The rows of A fall into 4 groups, which share some directions, and each row is roughly a mix of its group's hidden directions.
A (144 x 11):
[[-22 -19  70  19   5  17  30 -22   2  11 -57]
 [ 15 -13 -21 -18  41  71  25 -34  27   5 -27]
 [ 36   8 -62  37  32   0 -37 -28 -15  30  18]
 [  9  22   9  -4  31 -69 -54  40 -13   4  10]
 [ -3  31  15  37  -6 -39  -4   5  39  28  69]
 [ 29 -39  17   9   7 -23 -60   9 -18  61 -10]
 [ -8   6 -68  24  17  -6  -4 -29 -64  -5  25]
 [ 32 -11  -5  19  38 -51  20  32  24 -44 -41]
 [-10   9   0  -9  36  -8  63  60  13  30 -31]
 [ -1  52  -9 -21  12 -19 -28  70  36 -21   0]
 [-42 -44  71 -10  10 -19  -4 -25 -21  24  11]
 [  2  52 -20 -19  -1  25  34  47  47 -35 -13]
 [-10  16   8  -3 -53   8  -6   1  54 -59 -39]
 [-50 -43  -3 -14   6 -38 -41   9 -33 -13 -45]
 [-14  20  16  55  25 -15 -32  21 -55  43  11]
 [ -2 -40  18  -2  22 -47 -55  33 -22  40 -18]
 [ 17  10  68  -3  -8   8 -35 -29 -25  10  57]
 [-13 -37 -15  46 -10   3  75  -6  -8  -5  39]
 [ 78 -28  32   2  10 -18 -40 -19  25 -17  -3]
 [ 14  10 -63  34  26 -25 -17  50 -12 -39  -5]
 [ 14  56 -22  20 -25  53  10  52  19  -6  19]
 [ 28 -42  -7  -4  59  -7 -32  -3  -8  29 -56]
 [ 19  18 -32 -23 -52 -35 -53  32  16 -22  23]
 [ 26  26 -46  18 -15 -20 -57  25  23 -10  47]
 [  3  66  -9 -33  44  -7  19  26   5 -38  35]
 [ 31   6 -19 -32  -8 -24  31  30  19 -72  26]
 [-53  30 -33  18  -5 -28 -47 -16 -24 -11  46]
 [ 52  34 -33  -1 -10  51 -30 -37  22  23 -13]
 [ 17  52  -7 -31  27  73 -11 -12 -11   8 -26]
 [ 27 -52  46 -20  10 -17 -11 -20  25 -45 -41]
 [ 35 -17 -49 -20  12   7 -56  22 -45 -28 -15]
 [  0 -13   9 -42   7  37  74 -21 -27  -3 -34]
 [-50  38  19  31   2  20  33  -5 -29  -7  59]
 [-32   1 -34   3 -44  68  23 -20 -29   3 -28]
 [ 36  -7 -74 -43  27 -18 -24 -20  18 -11  -2]
 [ -3  35 -60 -34  15   3  13  22  22 -28  55]
 [-57  13  18  50 -32  20 -51  -6 -18  20  -9]
 [ -2  43 -60   2  -9  14  21  30  28 -55  18]
 [ 15 -47  41 -42  13  -4  -3 -39 -15  53 -25]
 [  1  -1  58  41  39 -19 -16  33  52 -12   8]
 [ 20  24 -21 -13  19 -14  29  60  65  -7 -17]
 [-13  -2  25  50 -14 -17 -61   8   7  44  40]
 [-14  38 -43 -35  42  26  18 -42  -1 -28 -34]
 [ 51  -1  14  29  49 -42 -26   9 -36  17  31]
 [-33 -28  82 -17 -12  25  26 -20  -1  21 -11]
 [ 62 -20  45 -20  -1  54 -15 -18   3  28 -15]
 [-24 -33  19  -1  25   4   0 -58 -29 -63  19]
 [-25  57 -40  -6  36  -7 -46  39 -16 -14  18]
 [  2  12 -55 -14 -24 -40  31  55  30  29  -1]
 [-30   1  50  30  24  54  43  32 -16  15   3]
 [-32  54 -16 -15  34  44  22 -51  -2  -4 -22]
 [ 40 -21  33  -8  34 -57 -10  44  24  18  24]
 [ -5  16  20  -9  -6  79  40  10  -2  30  39]
 [ 11  -9   6  12 -13  25 -57 -26   8  61 -48]
 [  3   4  16  34   2 -53 -39  35  37  25  47]
 [-23  25 -32 -17  28 -28  69 -17 -26 -39  10]
 [-52 -31 -27  30   0 -21 -28  33 -56   2 -22]
 [-15  17 -45 -28  16  15  82  18   3   5  17]
 [  6  17 -38 -16 -67 -14   1  14 -10 -43  49]
 [ 29   0  13 -28  60 -42  54  -7 -17 -27   2]
 [ 39   7 -40  -6   4  48   5 -71   4  13 -23]
 [-16 -30  10  55  20 -45 -54 -16 -25 -28   3]
 [-12   6   8 -46 -12  27  63  34  18  29 -41]
 [ 47 -33  17  46 -31  -9 -57 -28  18   0   1]
 [-50 -21  12  20  11  17 -20 -51 -44  41 -27]
 [-44 -26  20  26  -3  49  54 -34  14 -27  13]
 [-62 -20  -2  16  -2 -37 -22  36 -47 -27  22]
 [-34  -1  77  14   0  40  -1  -2   4  44  16]
 [ -4 -39  -2 -20  11 -45 -29  66  25 -13 -34]
 [ 10 -29 -42 -26  20  10   1 -37 -25 -43 -59]
 [ 21  16 -10  38 -44  -9 -35  -6  -9  40  63]
 [ 17  69   6   9  25  19  20  37  37  25  37]
 [ -5  62 -51 -26  23  33 -18 -14  21 -20 -33]
 [-45 -35  28  33  19 -41  13  43 -26  29  23]
 [ 26 -10 -14 -33  20   0  -9  38  35 -25 -74]
 [-22  32 -33  41 -11  33   9 -54 -49 -16   7]
 [  6 -15  17 -28   2  50  30 -31 -64  36   8]
 [ 38 -22 -61 -25  19 -23 -48  -5 -32 -26  -2]
 [  5  -6 -51 -15  14 -32   9  62 -28 -43  24]
 [ 10 -85   0  26 -10 -29  31 -10 -30   9  14]
 [ -1  47 -75   2 -17   2  23  -4   7 -43  24]
 [ 15   7  17 -30  15  67  59  -3  32   0 -23]
 [-18 -48  36 -38  20  14  -5  -2 -62  33 -20]
 [ 58  -1 -13  40  -7  23  25  11  31 -29 -55]
 [ 36  34 -40  27 -37   5 -56  -6  37  -9 -21]
 [  7  36 -36  50 -34  42   6  36  -8 -27  31]
 [ 51   0 -31  15  -2  43 -57 -15 -44 -11  -3]
 [-15 -17 -20  47 -14 -42 -52 -27 -29 -20  37]
 [-63 -23  18  47   5  12  12 -26 -38  42   2]
 [-26 -37  71  -4  -4  25  -7 -16   4  36 -43]
 [ -9   7 -46 -16 -23 -17  51  50  46 -22 -12]
 [-27 -32  49 -21   8  -1  18 -69 -10  34  13]
 [ 46  37 -41  -9  37   5 -17  53   7  38  -1]
 [-25  -8  83   7 -14  34  17  31  -9  30  -8]
 [-12 -12  65  32  28   1   0  39 -13  31 -47]
 [-37  10 -10 -54  16 -13  55 -15  10 -46 -30]
 [  4 -61 -31   8  20  14  13  31 -62 -30   9]
 [ 11  -4 -13  11   7  -9  64  47  64   4 -12]
 [ 63  -9 -22 -14  25  15  46 -22  44  22 -24]
 [ -6  47 -57  40  -1 -11   2  14  -6 -25  55]
 [ 11 -18 -19  32  34  23  81  17  26   8  -9]
 [-61   1 -45 -44 -10 -30  38  18   4 -29  -7]
 [  7  10  -7 -29 -16   0  75  25  34  18  48]
 [-39  12  18  46 -36  40 -22 -36 -35  23  26]
 [ 16  53  30  -4 -14  53  29  32  25  41 -10]
 [ 50 -39  -2 -27 -14  33  16  45 -22  48   4]
 [-63 -14 -11  29  40 -20 -19  12 -52  28   8]
 [ 33  10 -66 -45  -6  28 -15   5 -10 -48 -15]
 [-28 -21 -15 -44   4  27  35  -6 -75  14  -3]
 [ 30  32 -44  27 -29  14 -19 -12  19  17  67]
 [ 55   8 -63 -48 -13 -30 -24  -7   9   4  -4]
 [-68 -15  12  -6 -38 -23  47  33 -10  28  -6]
 [-21  15  33  47  -8  29 -14 -58 -31  34  26]
 [-17 -16 -42 -32 -32  43  17  20 -55  32  16]
 [ 21 -26 -29 -62 -18   8  60 -19  17 -25  -7]
 [ -7  67 -36 -17  38  21 -40 -15 -29 -12  19]
 [-12 -54 -33   4  21 -19 -38 -29 -60  10 -16]
 [-26  22  44  55  16 -16   6 -20 -26  50  28]
 [-25 -10  49  68  31  23 -29 -18  12 -25   1]
 [-63 -18 -24 -39   9 -27  37  -2 -18 -44 -17]
 [ 10  21 -16 -63  -9  58  21 -34 -35   3 -11]
 [-55   3   5  29  -1 -61 -20  25 -33   6  38]
 [-17   9 -16  51   3 -46 -45  20 -22  17  51]
 [-12  62 -47  17   8  61 -12  -9 -13  18  16]
 [ 26   8  61 -31  30   7  27  39  46   9 -20]
 [ 13  76 -12  10 -22 -30 -28  15  51   7  -3]
 [ 36  21 -63  33 -25 -14 -40 -37  14 -15 -11]
 [-36 -12  68   5 -44   6   2  25 -28  13  40]
 [-49  -1  20  31  15  11 -39  -7 -18  68 -27]
 [ 37  52 -16  56 -34 -15 -21  35  -3  10 -24]
 [ 17 -71  36 -13 -13 -27  -3 -12   7  26 -51]
 [ 29 -43  22  13  -5 -23 -46 -16 -14  23 -65]
 [-14   8  41 -29 -29  57  56  22  18 -14 -14]
 [-10  20 -19  73 -17 -41   5  32  33   6  28]
 [-31 -56  26  31 -36  -1  -5 -39 -50   9   9]
 [-19  13  14  62  -3 -41 -42  30 -11  31  33]
 [ 13  35 -23  45  -7 -25 -55   0  16   0  58]
 [-21  30 -20  45 -50  12   2   7  25  36  53]
 [ -1  -4 -61  10  32   0  23  26  21 -12 -68]
 [-31  -6 -28 -45  -2  28  22  -9  18 -38 -65]
 [ -8 -12 -23 -14  12   2 -49 -54 -68 -14   1]
 [-19 -49  55 -45  15  11   2   2 -12  20 -50]
 [-10 -13  93 -14 -10 -19 -16   0 -24  16  22]
 [ -1 -17  65 -57 -26 -27 -15  22  10  26 -24]]
Each list below has two rows that fit no group; the rest each fit one group, if only roughly. Name those rows in the order they come.
- k278: [ 67 -35  29 -24 -34 -18 -45   6  14   8 -16]
- k799: [ 62  23 -12   4 -21  13 -37 -21 -43  48  14]
- k595: [-33  36  23  30 -19  39  32 -42  47 -22  -6]
- k593: [ 59  -3 -31   5 -29 -28 -33  21  47 -30  22]
- k635: [ 57  16 -28  13 -36  37  -7   0  61  17  -6]
- k132: [-12 -45  35  13  35 -15 -42  46 -36  31   7]
- k234: [ 48  43 -31  -8 -14  44  55 -22   6 -11  16]
- k875: [ 41 -47  19  -2 -14  -5 -53 -25 -11  48 -29]
- k822: [ -1  13   5  40  16 -57  -7  52  42 -32  17]
- k207: [ 42  34 -12   4  19  38 -13 -31  29  63 -22]
- k741: [-23 -24  30  15  47 -35  -5  36 -23  60   7]

k593; k822
- k338: [ 30   2  14 -13  25  11  27 -28  26  10 -83]
- k886: [-14 -29  45 -53  20  -6 -32   8 -41  42  20]
- k776: [  5  13 -38 -79 -26  11 -15 -28 -25 -22 -22]
- k214: [-14 -26 -22  22 -55  -3 -33  -4 -47 -46  31]
- k269: [-15  35  -7   7 -17  59 -18 -71 -16 -14  -4]
- k648: [ 30   7 -19 -20  -5  25  36 -50  40 -58  -8]
- k63: [-21  15  14 -44 -15  13  39 -18  67 -25 -32]
- k966: [ 45 -37  11  -5  27 -57   8  29  -1  10 -52]
- k42: [-43  14 -54 -44  15  -1  37   7 -42  -7 -29]
- k646: [-14   2 -18 -23   7   3  39  41  31  17 -75]
- k199: [ 47  14 -47  15 -37  29  32 -19  18 -33  38]
- k642: [  2  26 -40  -9  -1 -31 -62  13  42 -43  16]
- k247: [ 29  13 -17  -2  11 -41 -43  -8 -64  22  40]
- k200: [ -3  -6  -8  29 -24 -37 -49 -12 -67  30  20]
- k232: [  2 -46   5 -49 -49 -20  10 -40  31   6 -34]

k648; k232
- k556: [ 36   2  24  21   6  12 -40  36 -24  68 -26]
- k873: [  5 -38 -70   1  41 -23  -4 -26  -1 -40 -16]
- k785: [-10  -7 -40  17 -24 -28  -1  31 -22 -57  55]
- k970: [  1 -55  22  12 -18   2 -19 -72 -25  -2 -34]
- k775: [ 29  12 -36 -11 -25  31   3 -35  35 -65  23]
- k430: [ 75  34 -26  -8  -4  13  -5 -42  38 -14   8]
- k177: [-26   9 -16 -10  21  26  32  25 -17  18 -82]
- k732: [  3  36  29 -16  69  46   3  10  17 -33 -20]
- k842: [ 60  17  35   2  17 -24 -68  11  -8  17  11]
- k212: [-10 -21  29 -87   3  21  31   3   0  10 -26]

k775; k430
- k634: [ 24  33  -8  24  52  16 -50  10  18  55  -4]
- k586: [  2  11  37  10   3   0 -67   2 -18  69   6]
- k105: [  8 -37  48  46 -18  30  21  41  11  40  17]
- k236: [ 27  14 -58 -34 -41  38 -11  22  -1  14  43]
- k66: [ 40  65  15   3 -13  35 -26   9  26  25  41]
- k89: [ 54   4  16  12 -10  18  39 -26  62 -35  15]
- k404: [ 29 -37  32  28  -6 -41 -18   3  58 -38  18]
- k2: [ 26  30 -35 -31  25 -35 -14  16  55 -11 -45]
- k84: [ 38   1 -17  30  36  15  58  47  15  32 -18]
- k759: [  9  17  24  53 -31  29  24   6   6  34  62]

k105; k89
- k313: [  8 -36  30 -42   1  48 -44 -16 -28  16 -39]
- k124: [ 36   1 -27  15  -7 -27 -37 -36 -66  18  30]
- k605: [ 24 -18 -59 -31   9 -32 -34  -9  28 -44 -28]
- k977: [-30  14  51 -28  29  41  57  -2  11  23  16]
- k322: [ 20 -44 -46 -57  23  14  15 -21   6 -28 -36]
- k771: [ 35 -44  31 -45  26 -27 -21 -37 -30   9 -28]
- k661: [ 12 -14 -56 -33   8 -29 -31 -40 -42  27 -25]
- k409: [ -8 -31  -3  41   3 -35 -68  44 -19  18   2]
- k83: [ -3  33  15  62 -57   7 -13  30  12  33  21]
- k183: [-46 -20  -3 -22 -21  18  59   0   7 -19 -59]

k661; k83
- k968: [-57 -29  52 -10  24 -15  45  23  -1  -7 -30]
- k392: [ 65   3  17 -30 -46  12 -49  -1  28  -2 -16]
- k924: [ 18 -24  -8  22 -20 -29 -81  -1 -31 -30  14]
- k19: [ 12  20 -62 -32   3  -8 -27  15  25 -62 -15]
- k986: [ 23  10   4  27   4  80   1 -11  33   8 -47]
- k925: [-52 -49 -25  18  -3 -19  27  -7 -49 -38   9]
- k473: [ 30 -12  -7   0   9  39  42 -82 -11   2   2]
- k242: [-20  42 -67  -4 -11 -40  -7  28 -29  21  26]
- k316: [-17  15 -28 -23  45 -24   0  54  39  21 -44]
- k5: [-61  44 -38 -16   2  11   9  32 -46  24  -7]
- k456: [ 28  25 -44 -13 -35  11 -17  71   1 -23  24]
- k161: [-50 -11  41 -12  17   7  15 -44   7  57 -32]
- k761: [ 31  28 -25  50  12 -15 -56 -19 -25  -4  42]

k924; k161
- k995: [-27  15  -4 -75   3 -21  22  34 -24   7 -44]
- k609: [ 36  34  22   4  67  37  24 -20  25  23  15]
- k630: [ 43   0   9  63 -18  19   9   5  25  46  42]
- k526: [-47 -32  45  12 -14   4   6  -4 -39   6  62]
- k519: [-47   8  22  51 -30  21  12  -8  -4 -36  54]
- k501: [-23 -52  29  30 -28 -14 -58  -5  -1  43   9]
- k466: [ 13 -13  51 -19 -16  55  11 -16  45 -12 -45]
- k464: [ 40  51  -4  -1  30  41 -26 -24  13  54   0]
- k440: [ 17  56 -55 -20   0  -8  28 -24  38 -28 -25]
- k994: [ -8  13 -10  41  -4  18 -63  -2 -37  51  31]
- k448: [-68  16 -13 -31 -34  49  18 -26  -5 -24  10]
- k817: [ 24  12 -26  76   7 -37 -22  23 -18   4  37]
- k24: [  0 -48   0 -57  -1  10  24 -34  13 -27 -54]

k609; k501
- k70: [ 29  12  34   2   6  13 -54  -4  11  74 -19]
- k599: [  0  17 -35  47 -14  26  12   0 -23 -17  75]
- k140: [ -5  -4  42 -37 -10 -13  47  17  69  18  -8]
- k56: [ 51  20  53  -6 -32   8   8  26  55  15  14]
- k931: [-16  68 -59 -14 -26 -26  10  14  -8 -29 -11]
- k997: [ 14 -46  31 -12  60  -9  41 -10   1 -35 -32]
- k740: [ 35 -20  -1 -54  20 -46 -34  34 -16  34 -19]
- k127: [  9 -66  -4  14   6 -57 -27 -23  14  24 -35]
- k77: [-12  37  67  29 -36 -24 -22  29  18  29  -2]
- k824: [ 43 -30  12   3 -40  -9 -66  34  11  31  -9]
- k499: [ 47 -18 -21  14 -40  22 -66 -32 -18  18   4]
- k412: [ 38 -49  30 -21  32 -23  19  36  -6  -5 -53]
- k69: [ 67 -56 -23   4 -26 -21 -40 -10  -5  12  -1]
- k196: [ 63 -53 -33  -9 -21 -18  29   9  21 -32   9]
- k745: [ 56 -13  33 -40  35  35  38 -25   2  -7 -27]

k931; k127
- k756: [ 44 -40  41  25  16   2 -41 -11 -18  42 -34]
- k517: [ 31  23   0  78   6 -33  -8   2  -3  10  47]
- k495: [-18  44 -52  20   8   0 -16 -50 -24 -45  17]
- k982: [ 15  42  16 -29  -3  34  30 -67  -7 -37   9]
- k582: [-23  28  67   0  -5  61 -10 -27  -5  -7  28]
- k882: [ 10  49  14 -36  11  63  12  24   8 -27 -40]
- k907: [ 22 -20  32  -8 -12  12  25   3  67 -13 -61]
- k61: [ 46   4 -26 -22   1  61  22 -45  29 -28   8]
- k497: [ 48 -15 -15 -76  -7  14   6  32  34   2  -9]
- k364: [ 42  -6 -58 -15 -45 -16 -25  18 -21 -20  41]
- k767: [-31  38 -43 -12  59 -16   8  34 -20 -23  30]

k756; k882
- k402: [-9 29 -9 38 32 -6 55 20 60 11 23]
- k645: [  9 -39  25  -3 -42  29 -59 -20 -37  -9 -32]
- k941: [  6 -28 -48  64  -9 -42  -7 -20   4  -9  40]
- k248: [ 20 -30 -24 -79   8 -26  40   0 -22  -5  15]
- k704: [  0 -49 -14 -13   7  -3  -4 -30  34 -54 -58]
- k30: [ 46  15 -43 -37 -33  49   0 -43  -6   5  14]
- k624: [-24 -28  27 -20  48 -17 -22 -43 -47  23 -33]
- k818: [-72   4 -29  -4  -8   8  25 -26 -34 -27 -42]
- k382: [-68  12   4  46 -14 -39 -26   8   6  30  31]
- k71: [-26 -22  26  31   0 -59 -10  49  47  16  -2]
- k68: [-59  -3  39  62  -1 -26 -19  -6  12  33  -4]

k402; k645
